The rows below fall into families. The same turns and mirrors carry the whole set onto itself and the rows of a family onto each other. For each named row, which other rows are in its family? Write them in the order they are listed.
These 30 rows form 5 families of 6 rows each.
Q_94: [-23  -1   9  -1   9  -8 -11   6  -1 -13   2   2 -13]
Q_790: [ 16 -10   3   6 -21   7 -13 -21   6 -16   0  -7   1]
Q_553: [ 19 -17  -3   2 -18   6   2  -8  16  -6  12  -8  20]
Q_740: [-19  -1  12  -1  16 -16 -11  -8   7  -5   7   1  -8]
Q_480: [ 15  -8  -3   9  -9  -2 -16 -15  18 -15   6 -18   9]
Q_982: [-17 -10   6   0  15  -3  16   1  16  12  11   0   1]
Q_328: [  7  -7   6   9 -21  -3 -18 -21  12 -18   1 -10   1]
Q_389: [ -9 -10  15 -13  11   2  10  -1  12  17   5   1   6]
Q_938: [-13   7   8  -7  19 -16  -2   1   7  -4   5   5  -7]
Q_700: [  7   1  -3   7 -19   7 -21 -23   6 -14  10  -8   2]
Q_95: [-11  -3  16  -3  20  -5  -9   4   5 -10  -3   0 -12]
Q_825: [ 13 -23  -3   6 -21   9   0 -18   4  -6  17  -3  10]
Q_295: [-20  -3   9  -3  -9 -17  15   9  -5   5  -1   2  -8]
Q_320: [-16   9   3  -4   3 -11  11  11  -6  11   6   3 -11]
Q_238: [-7 -3 13 -9 15 -6 13  6 18  7  0  6  3]
Q_315: [ 14 -15 -12  -1 -19   4   5  -6   7   4  19 -14  18]
Q_990: [ 16  -7  -5   0 -29   4  -9 -13 -15  -7  11  -4   0]
Q_377: [-17   7  11   3  15  -9  -2   0  15  -1  -4  -3 -11]
Q_7: [ 13   5 -11   3 -28  -9  -8  -1  -6  -8   4 -16   2]
Q_126: [-11 -21  12  -5  14   2  14   9  11   5   5   3   2]
Q_89: [ 13 -12  -1   2 -26  18  -1 -15  14   0   9  -5  14]
Q_11: [-15 -15  13  -9  17  10   0   4  14   4   6   2   1]
Q_698: [-20 -12   4  -7  -5   0  16  19  -5   5   3   4  -4]
Q_725: [ 10 -20   0  -2 -18   5  -2 -20  10   3  21  -7  18]
Q_707: [ 14  -4 -13   2 -29  -8  -2   0  -8 -10  15  -5  10]
Q_68: [ 19   1  -1   2 -13  -3 -22 -12   8 -19   5 -10   6]
Q_483: [ 11   0  -3  -5 -36  -2  -3  -5 -12   1   7  -5   3]
Q_744: [  4  -4 -10  10 -36   3   0 -10  -6  -8  12  -5   3]
Q_612: [-18  -1   4  -2   3 -19  18  11   2   2   6   8  -4]
Q_816: [-15  -6   4  -4   4 -10  10  14 -13  -1   5   6 -11]

The rest of the family of Q_480: Q_94, Q_315, Q_7, Q_11, Q_698
The rest of the family of Q_89: Q_982, Q_700, Q_320, Q_377, Q_744
The rest of the family of Q_389: Q_740, Q_328, Q_295, Q_725, Q_483

The rows below fall into families. The same turns and mirrors carry the whole set onto itself and the rows of a family onto each other. For each named row, which other rows are in its family? Write them in the order they are listed.
These 16 rows form 4 families of 4 rows each.
Q_683: [ -6  19  12  45  -1  11   8   0  24 -15  10  10   2  13 -17  24   9  11
  17  14]
Q_922: [ -7  -4   4  24   4  -1 -12  17 -23 -17  14   3 -16   6  -3  -2  -1 -15
  11 -21]
Q_507: [-15   3   5  26   1  12  -4  15 -17 -13   7   8 -14  -4 -11 -11  11 -18
  12 -24]
Q_877: [  8  -1 -12  22 -11   8  11   9 -25 -17   1   4  -5   2 -10 -18   0  -7
  21  -7]
Q_859: [-13   3  -6  25  -5  12  -9  17 -17 -14  23  12 -22   5  -6 -14  -6  -6
  17 -21]
Q_473: [-16  19   9  38  -5  20  18  -8   7 -15  20  16  -6  22 -16  21  14  14
  20  17]
Q_101: [  1  22   8  41   3  15  -1  -5  28 -13  10  15  -9  10  -6  22  -5  13
   4   1]
Q_286: [ -4  32   9  35  -3  25  23 -12   7 -12  17  16 -23  20  -5  15   7  13
  17   9]
Q_951: [ 14  -5  -9  20  -6  12  -4  14 -17 -20   3  11   5   1 -14  -9 -10  -9
  16 -10]
Q_451: [ -6  17  15  32   4  15  11  -9   1 -18  23  15 -16  30  -4  33   4  11
  13  13]
Q_466: [ -2  18   2  29  -4  29  17 -19   1 -16  19  25 -12  24  -9  21   0  16
   9  11]
Q_45: [  1  -2   1  19  -2  16   4   9 -25 -17  -2   9   2  -3 -17  -8  10 -19
  14 -14]
Q_665: [  5 -10   0  17   0   4  -3  10 -32 -21   6   5  -4   9  -8   0  -1 -15
  13 -11]
Q_857: [ -7   7  -6  32  -6   1  -1  17 -11 -12   9   0 -20  -2  -4 -20   0  -7
  19 -20]
Q_318: [ 12  30  12  39   0  17  15  -5  24 -14   3  10  -8   9  -7  18   1  11
  14   9]
Q_965: [  4  16  17  37   6   8   3  -3  16 -19  13   9  -5  21  -6  36   0   9
  11  12]

The rest of the family of Q_665: Q_922, Q_451, Q_965
The rest of the family of Q_951: Q_859, Q_101, Q_466
The rest of the family of Q_877: Q_286, Q_857, Q_318

